Here are some points, one per row:
c(-0.18, 1.57, -0.02, 0.46, 0.39, -1.39, -0.87, -0.20, 0.15, 0.70, -0.35, 0.30, -0.26, 0.16,
  -1.44, -1.77, -1.08, -0.29, 0.47, 0.08, -0.73, -1.31, -0.40, 0.52)
c(0.01, -0.54, -0.91, -0.24, -1.26, -0.32, -0.28, 0.06, -2.00, -0.44, -1.48, 0.30, 0.08, 0.26,
  0.04, 0.89, -0.42, 1.20, -0.39, 1.10, -0.31, -0.34, -1.96, 0.52)
c(0.80, 0.70, -0.14, 1.09, 0.99, 0.44, -1.57, 0.29, -0.64, 0.18, 0.67, 0.49, 0.02, 0.50,
  -0.32, -0.33, 1.19, 0.54, 0.71, -1.94, -0.04, -0.60, -0.27, 0.26)
c(0.93, -0.31, 1.70, 0.96, 0.79, 0.48, -0.34, 0.51, -0.71, -0.69, 0.29, 0.87, 0.69, 0.06,
  0.32, -0.89, -0.74, 0.45, 0.04, -1.04, 0.64, -1.33, -0.29, 0.28)
c(-0.72, 0.59, 0.82, -0.19, -0.40, 0.84, 0.63, -0.29, -0.09, -1.49, 0.25, -0.51, 1.05, -1.45,
  -1.15, -0.80, -0.69, 0.24, -0.75, 1.15, 0.00, 0.36, -1.43, -0.65)
c(-1.39, 1.12, 0.31, 0.41, -0.65, -3.15, -2.01, 0.32, -0.49, 0.98, 0.57, 1.02, -1.18, -1.72,
  1.28, 1.36, 0.26, 2.94, 2.08, 1.57, 1.20, 2.61, 3.35, 0.46)
c(0.26, -0.36, -0.56, 0.78, -0.36, -0.37, -1.26, -0.12, 0.52, 1.40, 0.32, -0.44, 0.46, -1.57,
  0.49, -0.22, 0.23, 1.24, 0.09, -0.18, -0.01, -0.60, -3.09, -1.75)
c(0.69, -1.47, -0.56, -1.38, -0.74, -2.65, 1.20, 0.19, -0.97, 0.18, 0.82, -0.09, -0.10, 0.81,
  0.97, -0.49, 0.24, -0.98, -0.37, -0.50, -0.86, 1.39, -0.43, 0.44)
c(0.15, -0.81, -1.02, 1.00, 0.30, 0.49, 1.50, -2.87, 1.17, 0.66, 0.00, 1.62, 0.42, -1.09,
  -0.05, 0.49, 0.46, 0.12, 0.20, 0.02, 0.30, 0.62, 1.14, -0.50)
c(0.32, 1.58, 1.02, 0.91, -0.70, -0.26, 1.23, 0.05, 1.32, 1.09, -1.09, -0.14, 0.54, 0.28,
  0.86, -0.34, -0.67, 0.98, -1.29, 0.98, -1.14, 0.10, -2.01, -0.19)
c(0.33, -1.84, -0.21, 0.38, 0.80, -0.82, -0.83, 0.28, 0.69, -1.14, 0.74, -0.59, -0.98, 0.00,
  -0.39, -0.40, -0.95, 1.11, 1.06, 0.06, 0.28, -1.74, -0.80, -1.96)
c(0.08, 0.08, -1.36, 0.63, 0.83, -0.27, -0.03, -0.32, -0.98, -0.40, -2.05, -1.17, -1.87, 1.31,
  0.12, 1.20, 0.01, -0.98, -0.43, -0.20, 0.19, 0.42, 0.47, -0.12)
c(-0.57, -0.50, 2.23, -2.11, 1.61, -0.58, -0.35, -1.63, 1.85, 1.11, -0.29, -0.41, -1.41, 0.60,
  0.94, -1.54, 0.30, -1.23, -1.05, 0.63, -0.29, -0.21, -0.44, -0.70)
c(0.47, -1.80, 0.65, 1.68, -0.56, -1.11, -0.05, -1.65, -0.91, -0.20, -1.64, -1.28, 1.99, 0.15,
  -0.76, -0.04, -0.52, -0.19, -0.22, -0.29, 0.24, 0.75, 0.64, 0.97)
c(-0.77, 1.51, -0.44, -3.19, 1.85, 0.94, -0.53, 2.32, -1.11, -0.06, -1.66, 1.19, 0.94, -0.12,
  1.14, -2.64, 2.01, -0.62, 0.43, 2.61, -0.67, -0.28, 0.40, -2.44)
c(-0.41, 0.23, -2.06, -1.86, -1.43, 0.39, -0.67, 1.36, 1.44, -1.16, 0.71, 1.04, -1.39, -0.63,
  0.81, 1.04, 0.58, 0.31, 0.36, -1.19, 0.46, -1.79, -0.55, 1.25)
c(0.10, -0.36, 1.37, -0.20, 0.43, -0.42, 1.49, 1.19, -0.19, 1.07, -0.28, -1.40, 0.63, -0.67,
  -1.12, 1.34, 1.46, -1.01, 0.76, 0.11, -1.35, 1.15, -0.29, 0.98)
c(2.31, -1.08, 0.93, -0.95, 0.71, 1.60, -0.19, 1.79, -0.31, 1.08, -0.22, 0.26, 0.15, 0.09,
  0.84, 1.99, -0.97, -0.30, -1.09, 1.22, 1.81, 1.98, -0.40, -0.73)
c(-0.06, 0.86, -0.51, 1.23, -1.13, 0.46, -1.55, 0.92, 0.63, -0.92, 1.02, -1.19, -1.05, -0.15,
  0.37, 1.29, 0.19, -1.46, -0.10, 1.99, -1.21, -0.78, -0.16, 0.47)
c(-0.71, -1.14, 2.14, -0.29, 0.65, 0.51, 1.34, -1.67, 0.00, -1.08, -0.22, 0.45, -0.75, 1.04,
  0.78, -0.58, 0.62, 1.32, 0.08, 1.82, -0.92, 0.58, -0.64, -0.11)
c(0.54, -0.88, -1.10, 1.63, 0.31, 0.29, -0.19, 0.34, -1.24, -0.29, 0.81, -0.32, -0.29, -0.72,
  -0.61, -0.59, 0.32, 0.51, 0.35, 1.14, -0.56, -1.19, -1.02, 0.49)
c(0.25, 0.65, -0.08, 1.04, -0.31, -0.11, -0.99, -0.67, 0.23, -2.08, -3.28, 0.13, -0.49, 0.35,
  0.72, -0.05, 1.16, -1.57, 0.30, -0.67, -0.54, 0.57, 0.03, 0.50)
c(-0.42, 0.83, 0.75, 0.57, -0.76, 0.75, 1.82, -0.03, 0.77, -0.98, 0.94, 0.16, 0.21, -2.03,
  2.00, -0.45, -0.15, 1.10, -0.37, -1.77, 0.64, -0.66, 0.61, 0.75)
c(-0.13, -0.83, 0.60, -1.27, -0.12, 0.37, -0.05, -0.43, -1.26, 0.03, 1.04, 0.48, 0.57, -0.49,
  -1.76, 0.97, 0.22, -0.39, -0.29, -1.03, -1.27, 1.25, 1.03, -2.07)
c(-1.00, 0.56, -0.08, 0.58, -0.32, -0.82, -0.96, -0.09, -0.10, -0.36, -0.41, -2.72, 0.32, 0.45,
  -0.33, 0.36, -1.07, 0.50, 1.84, -0.82, -0.67, 2.36, 1.41, -2.47)
c(-1.06, -1.43, -1.45, -0.13, 1.48, -0.32, 0.01, -0.69, 1.97, -0.05, -1.44, 0.08, 1.70, 0.14,
  0.31, 0.37, 0.68, 1.04, -3.30, -0.57, 1.07, -0.66, 0.71, 1.12)
c(-0.98, 0.01, 0.26, -0.16, 1.22, -1.89, -0.21, 0.99, -0.98, -1.29, 1.31, -0.94, 1.24, -1.43,
  -0.80, 0.41, -0.71, -1.63, -0.50, 0.30, 1.08, 1.26, -1.86, 1.11)
c(0.03, -0.29, 0.97, -0.34, -0.10, -1.16, 0.58, 1.29, 0.72, 1.37, 0.89, -0.88, 0.51, 0.21,
  0.52, 0.82, 0.98, 0.09, 0.37, -0.30, -1.94, -1.73, -1.07, 0.20)
c(1.06, 0.84, 1.18, -1.49, -0.10, -0.23, -0.81, -0.30, -0.04, -0.52, -0.64, 1.61, -0.08, -1.45,
  -0.74, 1.05, -0.13, -0.39, -0.38, -0.52, -2.26, -1.32, 0.12, 0.40)
c(1.58, 1.41, 0.35, -1.36, -0.57, -0.64, 0.68, -0.09, -0.46, 0.72, -0.20, 0.30, 0.58, 0.40,
  -1.13, -1.34, -1.85, 0.36, 0.45, 0.58, 0.09, -1.29, 1.30, 0.73)
c(0.02, -0.08, -0.62, 0.49, -0.05, 1.36, 0.17, 0.21, -0.81, 0.00, 0.40, -2.64, -0.92, 0.33,
  -1.13, -0.52, 0.36, 0.38, -1.18, 0.10, -0.02, 1.94, 0.08, 1.15)
c(-0.98, 2.83, 0.91, -0.20, -1.62, -0.24, 1.33, -0.19, -1.55, 0.86, 0.38, 0.46, -2.76, 1.45,
  -1.92, 1.87, 1.95, -0.75, -0.17, -1.10, 3.34, -2.88, -1.40, -1.73)
c(-0.31, -0.36, -0.72, 0.56, -0.42, 0.06, 1.97, 0.40, 1.72, -1.12, -0.11, 2.82, -0.73, -0.90,
  -1.10, -0.63, -1.00, -1.62, 1.28, -0.29, 0.87, 1.07, 0.15, 0.03)
c(-0.18, 0.62, -0.19, 0.69, 2.07, 0.14, 0.11, 1.09, -1.31, -0.64, 0.31, 0.45, -0.40, 1.09,
  -0.18, -0.06, -0.06, 0.46, -1.06, -2.33, -1.00, 2.05, -0.14, 0.19)
c(-0.98, -0.72, -0.32, 1.82, -0.30, 0.17, -0.94, 1.05, -1.06, 0.55, 0.12, -0.40, -0.86, 2.05,
  -0.02, 0.14, -0.48, -0.70, -0.39, 0.95, -0.77, 0.07, -0.40, 0.83)
c(0.31, -1.35, -0.11, 0.18, 1.11, -0.70, 0.07, -1.97, -0.83, -1.73, -0.62, -1.69, 2.24, 1.69,
  1.26, -0.25, -0.09, -0.14, -1.06, 0.25, 0.64, -0.75, 1.73, 0.40)
c(-0.29, 0.38, -0.47, -0.81, -0.10, 0.42, 1.16, -0.34, 1.05, 1.53, -0.99, -0.26, 0.91, -2.19,
  0.04, -0.15, -0.15, -0.15, 0.51, -1.33, 1.38, -0.22, 0.47, 0.05)
c(-1.90, -1.39, -0.16, 0.14, 0.20, 0.15, 0.47, 0.18, 2.04, -0.43, -0.33, 0.24, 1.22, -0.34,
  0.24, 0.45, -1.44, -0.78, -1.74, 0.17, 0.20, -0.75, 2.00, 0.25)
c(-1.84, -1.25, -1.24, 0.60, -1.11, 1.71, 0.45, 0.46, -0.76, -0.37, -0.41, -0.73, -1.20, -0.60,
  1.34, 0.78, -0.25, 0.52, 2.75, -0.33, 0.62, -0.30, -0.06, 1.61)
c(1.65, 2.52, -1.18, -0.41, -0.30, 1.17, -1.15, -1.86, 0.30, 1.07, 0.84, -0.41, 0.03, 0.24,
  -0.07, 0.01, 0.41, -1.19, 1.37, 0.41, -0.30, -0.81, -0.83, 0.89)
c(1.78, -0.02, -0.50, 0.66, 1.15, -1.27, 1.39, 0.74, 0.67, -0.20, 1.45, -0.10, 0.72, 0.64,
  -0.02, 0.33, 1.65, -1.06, 1.20, 1.11, 1.53, 1.08, -0.16, -1.04)
There is one direction along which these points spread out most. Take the direction at right angles to it along which they spread out most. Go by this last direction. How many in every 100 of the points above lie lower along it than each point below? Answers are rounded to whole numbers. More than half of the points above lie lower than the first one.
c(2.10, -0.16, 0.88, 1.15, 0.40, 0.36, 0.82, 1.04, -0.06, 0.25, -0.22, 0.41, 0.69, 0.47,
  -0.42, 0.81, 0.00, 0.93, -0.11, 0.20, -0.59, -1.03, 1.12, -0.37) 66
c(1.58, -0.18, -0.47, -2.24, 1.55, 0.18, -0.38, -1.62, -1.09, -0.06, 0.21, -0.18, -1.71, -0.28,
  -1.07, -0.21, -0.79, 0.65, 1.08, -0.75, -0.19, -1.26, 0.39, 0.29) 66
c(-2.21, -1.37, 0.06, -0.98, 2.10, 1.86, -0.19, -0.01, 1.68, 1.31, 0.52, 1.95, 0.47, -0.29,
  -1.47, -1.67, 2.03, 0.62, -0.76, 0.90, 0.69, 0.03, 0.59, 1.13) 95
c(0.49, 1.52, 0.04, 0.13, -0.14, 0.48, -1.15, 0.71, 0.86, -0.28, 0.88, 0.74, -0.49, 1.70,
  -1.17, -0.47, -1.95, 1.06, 0.01, -0.35, -0.50, -0.32, -0.35, -0.02) 51
c(0.74, 0.22, 0.33, -1.13, -1.03, 0.74, -0.72, -1.50, -0.07, 0.14, 2.19, 0.49, 1.20, 1.15,
  1.61, -1.30, 0.45, -0.26, -0.60, -0.42, 0.06, 1.11, -0.55, -0.08) 78
c(-2.07, 0.02, -1.42, 0.66, 0.14, 1.06, 1.22, -0.27, -0.21, 1.43, 1.05, 1.60, 1.78, -0.58,
  0.94, 0.80, -0.66, -0.43, -0.74, -0.28, -0.94, -1.11, 0.55, -1.31) 76
c(0.66, 0.85, -0.15, -0.26, 0.48, 0.38, 1.05, 1.21, 2.16, -1.15, 0.00, -0.77, 1.08, 1.16,
  -0.19, 0.17, 0.85, 1.51, 0.38, 0.18, -0.53, 0.24, -1.15, 0.07) 73
c(0.54, -0.22, -0.73, 0.39, -2.15, -1.12, -0.86, -1.32, -0.36, -1.20, 0.13, 0.45, -0.20, 0.39,
  -1.07, 0.02, 0.57, 0.04, -1.36, 0.42, -0.57, 2.20, 0.69, -0.54) 17
c(-0.65, -0.20, -1.86, 0.88, 0.59, -0.59, 0.69, -0.37, -0.20, 2.07, -0.32, 0.30, -1.78, -0.63,
  1.39, 0.17, -2.53, -0.10, 0.78, -0.73, 0.15, 1.90, 1.10, 1.05) 7
c(-0.08, -0.61, 2.96, 0.34, 0.69, 0.61, -1.58, 0.07, -0.21, 0.39, -0.48, 0.72, 0.81, -0.32,
  0.57, 0.81, -0.04, -1.70, 1.66, 0.01, 0.67, 0.88, -0.31, -0.68) 49
c(-1.90, 1.47, -0.51, -1.37, -2.67, 1.51, 0.33, 0.40, 0.05, -0.09, 0.76, 0.41, -0.86, 1.39,
  0.56, 1.34, -0.94, 0.13, 1.26, -0.34, 1.20, -1.41, 0.58, 0.84) 12
c(0.32, -1.78, -0.20, 0.38, -3.19, 0.14, -1.36, 1.32, -0.24, 0.79, -1.22, -0.85, -0.04, 0.86,
  -0.87, -2.04, 1.02, -0.39, -0.37, -0.60, 0.84, 0.10, -0.13, 0.27) 27
c(1.72, 0.36, 0.88, 0.18, -0.25, 0.39, 0.37, -0.33, -0.74, -0.53, 0.35, -1.24, -1.46, -1.74,
  0.85, -1.50, 0.13, -0.05, -1.82, -0.21, 0.00, -1.38, 1.96, -1.03) 76
